Here is a table of points, one per row:
[  7 -79  22 -48  -6 -10 -43  39 -14   8   5 -19 -11   2 -11 -46 -77  15
  30  10   9  -4 -35 -16  -9  32 -11  47  34   5   2  37]
[ 46 -26   4  43  -3  -1  10  10 -21 -61   2 -49  19 -53 -61   6 -42   4
   2 -21  -7  -5  48 -21  14  19  22  -3  22 -47  -7  29]
[  7 -48 -13  74 -45   5  29  90 -29  33  -8 -21  13   5 -22  -3  29  14
  62   2  -8 -41  41  38  -3  -5  20  32  19  24  13  20]
[  9   2  -4 -11  47 -15 -35  31  -3  -7  20  18 -11   8 -10  -4   7 -43
  47  43  24  78  33  42  37  33  -3  27  71 -11 -38   2]
[-34 -56  -7  31  70  -3  -2  16  19   8  18 -19 -35 -56 -46 -37  -3  -1
 -43 -43  23 -16  33  92  47 -15 -22   9   9  22 -24  16]
[  2 -26  28  89  31 -10  -1 -41 -16  90  32  22 -17 -48   7  42 -30  35
 -55 -20   7 -25  14  19  64  24 -19  -9  15  12 -26  19]
[  4  -8  34  27 -25 -30   5 -27 -30  60 -21 -16 -16  19  -9 -54 -31 -18
 -15 -38  30  46  -7  23  16  17  21  28   2  22  13 -41]
[  31  -30   39   67   -7   -3   15   17   32   40  -10  -63   20   -4
  -36  -50  -12   49   12   27   39   17   53   12  -40   11  -18   82
   41   55 -101   43]
[ 28 -32  55  36   1 -28  56  12   2  -3  25 -36  14  23  -8  -8  -6   8
  12 -38   6  40  10 -10  -7 -21 -10  52  54 -44 -11  70]
[  6  18 -11 -16 -30 -23 -25  12 -22 -21  47 -15  33 -52 -19  52  -6 -43
  61 -43  13 -22   9  56  59 -12 -25  20  85   9 -57  -6]
[  3 -45  25  27 -23  -9  21  37 -31  16  -7 -28  56  27 -78  -9  -6   0
  13  10  27 -18 -48  46  19  11   6   3  54  16 -41 -39]
[  8 -12  35 -13 -30   8  28 -28   9 -15 -56 -61  14 -18  -8   3 -30 -10
  37  10  45   0  -7 -40  29 -18  -4  -5  21   5 -40  -2]
[-57 -14  10  80 -52  -2 -10  35  43  -7  -1 -32  23  39  34  24 -67 -32
  -5  43 -13   3  18  15  18 -18  -2  46  24 -29 -24 -13]
[-19  -5  15  39  -6   2 -34  36  81  69  20 -43 -23 -42 -42  -8 -67  44
   9  23  44 -21 -20  71  50   4 -35  43 -36 -21  39  55]
[ 22  14 -24 -19   9   4  54 -33 -10 -14  43  22  27  -9  49  -4 -20   4
 -12  28 -27  13 -17  74 -16   5  -7   5   1  65 -20  64]
[ 36 -34   3 -12  28  50 -48  -6  10 -29   0 -20 -26  -1 -22  51  -1  41
   3  -9 -38  10 -39  59  -2  -4 -26   8  63 -27 -33  -9]
[-41 -15 -35  -7  11  50 -19   1  -3 -16  -2 -10  19  -2  13 -14  19  62
  32 -89  42  -2  23 -10  38  -1 -13  48  26   0   7  22]
[-28   8  51  35  63  24 -18  46  39 -14  -5  27  18 -45  11 -42 -17 -23
  56  14 -15  10  14  94  16  -4  15 -25  -1 -16  -6  -1]
[-13  -1  39   2   7 -25 -24 -35  62  11  35 -46  49   1  -2 -23  44  32
  20 -23 -12  -7   9  20  29  26 -31  25  66  39  -4  19]
[ 30  35 -35  23 -39 -36 -17  19  10  21  -4 -22 -13  -5 -65  -1  20  35
   1 -27 -32  85 -30  16  -1  -7 -53  14   7  53  -6  14]
[-65  13  -1  34   3 -14 -19  48  21  28  68 -13 -20 -46 -34  29 -13   2
   5  -6  87   8 -44  -6 -20 -28  39 -37   5  -3 -50  31]
[  6 -73  35 -31 -65 -13 -52   9  31  -3   9   8  35  -8 -22   2  23  16
 -61  33  14  53  34   5  35  32   7 -21 -15  20 -11 -12]
[-20  -6   9   8  -3  -3 -14   4  17   6 -27 -30 -41 -14  10  10 -21  56
  26  16   6  12  13  74  48  65  56 -13  -1  10 -46  51]
[ 32 -36  27  59 -30 -24 -18  40 -48 -46 -12 -44  -8   6  17 -31 -33   1
   9 -21  -7 -30 -18  32  35 -33  22  55 -10  53 -33   6]
[-14  -1  10  -5   4 -15 -27 -52 -24   8  33 -14  12 -33 -35 -34  21  64
  72  67 -49 -16  41 -19  54 -32 -22   9 -10 -28  10  -4]
[  5   2 -19   8   1  86 -12  27 -23  12  11 -49  12 -13 -12 -27  13  19
 -38  37 -23  14   1  20  47 -21 -17  26  50  96  20  26]
[ 10 -69  25  30 -14  55  -4   5 -14 -25   2 -76  17 -49  -8 -61 -34  79
   6 -32  16  56   2  -9  16  11 -31 -56  27  16 -39  23]
[ -3  -9  37  28 -17  65 -29 -38  34   3  33  18 -36 -58 -20  20 -14  13
  16 -11 -35   1  24  -7 -53 -11 -22  20  21  44 -19 -17]
[-31 -16 -12   1 -98  12  39  18 -40 -19 -22 -63 -36  14  20 -50 -20  -4
   2   7  36   3  33  45 -26  25 -64 -24  67  -1 -28  -7]
[ 58  -6 -28   5   3   9   4 -17  24 -49  51   0  -1 -57  -1  -2   3  13
  19  54  31   4 -31  30   8  83  18  32  29  11  39 -15]
[-18 -15  35   9 -23   6  30  52 -11  12  13 -34  -9 -18 -19  16 -50  42
  28 -13   5 -11  43  23  -9  26   1  -2  71  38  30 -37]
[  7 -32  22  12 -25  22  -7 -25 -32   6  16 -10 -48 -11 -49 -31  31 -25
  31  -1  55  17  36 -41  -2   6   1 -13   9  50  56  29]
[ 32  -9  31   8 -15 -29  31  21  76 -41  34 -37  -3 -29  -3   9  23 -32
  18 -29  -6  27 -34  44  52  15 -54  -6  11  44 -16  30]
[ 11 -71   9 -10 -46   6  29   6 -37  37  10  -1  43 -28 -14 -45 -13 -26
  30 -17  21  32  28  22   7   2 -15 -13   4  -8   2  53]
[ -8 -78  11  -1   4 -23  83  62 -19  -6 -56  -3  13 -34  23  36 -18  34
  31  -5  19  44   4  -3  52 -19 -17  -1   5  10   9 -59]
[  5 -22 -16  15 -42  -6 -32 -20  77  39 -61 -15  47 -18 -48   3  -3  17
 -18 -50   5  25  29  24 -21 -11  17   4  32  31  12  58]
[ 35 -37   8  59 -35  33 -20 -21  40  30   3  37   4 -30  15 -82  19  27
  82  -3  16  51 -15  56  66 -31  32   3  73  13 -26  -4]
[  5 -33  68   9 -29  38  32  23  18  12   0 -15  21 -23  -3   9 -48   5
  12 -12  70  58  10  24 -14 -66   6  24  34   1  46   5]
[-24 -34 -29  -5 -30  21  46  15   9  69  24 -47 -43   9   2  59 -31  19
  17  18   3  26 -39   3  77 -33  25 -65  30   3 -21  62]
[ 27  -3 -16  44 -22  63  -4   8  42  -4   8 -24  26  15 -25 -14   9   4
  -6   5  58  33  61 -15  86  -9 -20  28  -2  11  22  -7]
[-29 -60  15  83   9 -52   4   8  24 -33  25 -34  25  24   5 -29 -35  27
 -16 -12 -23 -24 -30   0  34  -9  51  -5  77  46  33  12]
[  -8   -2   15   12   -9   30  -13   31   -4   -3   47  -68  -47   13
  -16   11   -1   -5   34   14   22  -15   16   17   39   51   41   27
  -14   35 -103    9]
[-15  -3  40  75 -15  31  53  24  -8 -12 -18 -29  34   8 -77  -2 -68 -23
  59  17  -2  13   1  49  34  54 -32  34   8  41  -7  37]
[ 17   8  -5  68  12 -11  19  87 -26  -4 -13  42   6  38   0 -73  -8  13
   4   2  35  14 -34  -3  30  -3 -30 -17  39 -15 -17  12]
[ 19 -10  27  19 -21  25  30   0 -20  44 -56  -1  15  -5  23 -13 -14  35
 -14  -6  32  33  -7  -5  22  29 -26  75  26   1 -19  25]
[ 37  10 -10 -36 -11  23  14  16  71   8  21  -6  22  -1  36 -36 -15  -7
  36 -21 -12 -44   2  12   5  18 -24   6 -21  33 -19 -13]
[  1  -5   7   3 -39  65 -14 -11   9  46  42 -33  69  47 -41 -25 -23   7
 -15 -63 -27  42 -25   8  23  -2  11  -1   7 -11  -8 -15]
[-15  12  28  21 -48 -50 -23  35 -10  22  19 -66  53 -49  15 -14 -17  71
 -24  -4   0  64  32   6  28   2 -14  -6  40  36  20  44]
[-48 -16  30 -24   6  22  61   4 -16   6  28 -82  30 -75 -59 -20 -39 -24
 -31  37 -23  40  -3 -19  22  29  38  52  35 -20 -32 -22]
[-55 -31   1 -11 -36  33 -24  -4   2 -20 -26  22 -12 -80 -30 -38  15 -26
  27 -35  26  37 -11   4  49   8  -5  60  29  19 -27   9]
[-29 -63 -43  62 -41 -17  -3  36  23  23  23 -38   0 -42  19 -23 -79 -19
  26 -34 -60  23  24 -24  37  57 -20  13  55  14   4  32]
[-37 -16 -17  35  22 -14  25 -40  32 -12   8 -57 -26 -16 -16 -43  36  17
  65 -20  -2  -2 -25  55  15 -22 -50  -6   6 -14  40 -10]
[-39 -25 -10  28  21  15 -19  35   7  51 -26 -64  65 -78   2 -15  29  -5
 -39  13 -11  -7 -14 -47 -39  33  -4 -10   1  14  -2   6]
[ 30  34 -26 -10 -18  20  44  11  52  22  -8   3  -2 -15 -48 -45 -14  22
  29 -29   8  51  27   9  30 -15  53  20   9  17 -28 -47]
[ 63 -23   1  31 -35  27  31  42   8  32  74 -31 -16 -44  29 -12  24  40
  13 -35  42 -10 -11  81  42  -5   7  63  -7 -29 -33  27]
[  4  24  46  30 -44  32 -13   4 -60  13   6 -34  47 -23   1  -5 -41  19
  29 -54  54  23 -15   7  18  33  -1 -36  18  18  23  15]
[-23  -3  22  19 -54 -35  57  30  12 -49   8  64  16  -7 -64 -32 -57  78
  -1   6  17 -34 -19 -11  14  -9  -7  25  18  13 -26  17]
[-54   1  48  -2 -25  31  19  25  20 -10  47   2   1  -1 -25  -4  60  36
   0 -24 -54  -1  22  27  44  58  -8  28  36  22  -9  33]
[-14 -10  41  40 -25  16 -54 -15   9  11 -31  -9  11 -42 -35 -21  29 -29
 -25   1 -25  42 -24  -1  15 -41  14  49 -46   1  12  30]
[-46 -64 -34  32  21  12  -3 -18  -1 -41  62  21  58  15   3  13 -16  52
  79 -29  43  87  -2  42  -6  -1 -43  31 -42  31   7   0]
There is one direction along which these points spread out most. Where along it does each point below lie, from 0 to 99? 50 is the average, and the first point above lies past it. One standard deviation of the points above along it is 16.
[ 58  -6 -28   5   3   9   4 -17  24 -49  51   0  -1 -57  -1  -2   3  13
  19  54  31   4 -31  30   8  83  18  32  29  11  39 -15] 26
[-46 -64 -34  32  21  12  -3 -18  -1 -41  62  21  58  15   3  13 -16  52
  79 -29  43  87  -2  42  -6  -1 -43  31 -42  31   7   0] 33
[-41 -15 -35  -7  11  50 -19   1  -3 -16  -2 -10  19  -2  13 -14  19  62
  32 -89  42  -2  23 -10  38  -1 -13  48  26   0   7  22] 41
[  8 -12  35 -13 -30   8  28 -28   9 -15 -56 -61  14 -18  -8   3 -30 -10
  37  10  45   0  -7 -40  29 -18  -4  -5  21   5 -40  -2] 69
[-14  -1  10  -5   4 -15 -27 -52 -24   8  33 -14  12 -33 -35 -34  21  64
  72  67 -49 -16  41 -19  54 -32 -22   9 -10 -28  10  -4] 32
[  4  24  46  30 -44  32 -13   4 -60  13   6 -34  47 -23   1  -5 -41  19
  29 -54  54  23 -15   7  18  33  -1 -36  18  18  23  15] 68
[  31  -30   39   67   -7   -3   15   17   32   40  -10  -63   20   -4
  -36  -50  -12   49   12   27   39   17   53   12  -40   11  -18   82
   41   55 -101   43] 67
[ 28 -32  55  36   1 -28  56  12   2  -3  25 -36  14  23  -8  -8  -6   8
  12 -38   6  40  10 -10  -7 -21 -10  52  54 -44 -11  70] 67
[  5 -22 -16  15 -42  -6 -32 -20  77  39 -61 -15  47 -18 -48   3  -3  17
 -18 -50   5  25  29  24 -21 -11  17   4  32  31  12  58] 53
[-54   1  48  -2 -25  31  19  25  20 -10  47   2   1  -1 -25  -4  60  36
   0 -24 -54  -1  22  27  44  58  -8  28  36  22  -9  33] 33
[  7 -32  22  12 -25  22  -7 -25 -32   6  16 -10 -48 -11 -49 -31  31 -25
  31  -1  55  17  36 -41  -2   6   1 -13   9  50  56  29] 55
[  4  -8  34  27 -25 -30   5 -27 -30  60 -21 -16 -16  19  -9 -54 -31 -18
 -15 -38  30  46  -7  23  16  17  21  28   2  22  13 -41] 66
[  -8   -2   15   12   -9   30  -13   31   -4   -3   47  -68  -47   13
  -16   11   -1   -5   34   14   22  -15   16   17   39   51   41   27
  -14   35 -103    9] 40
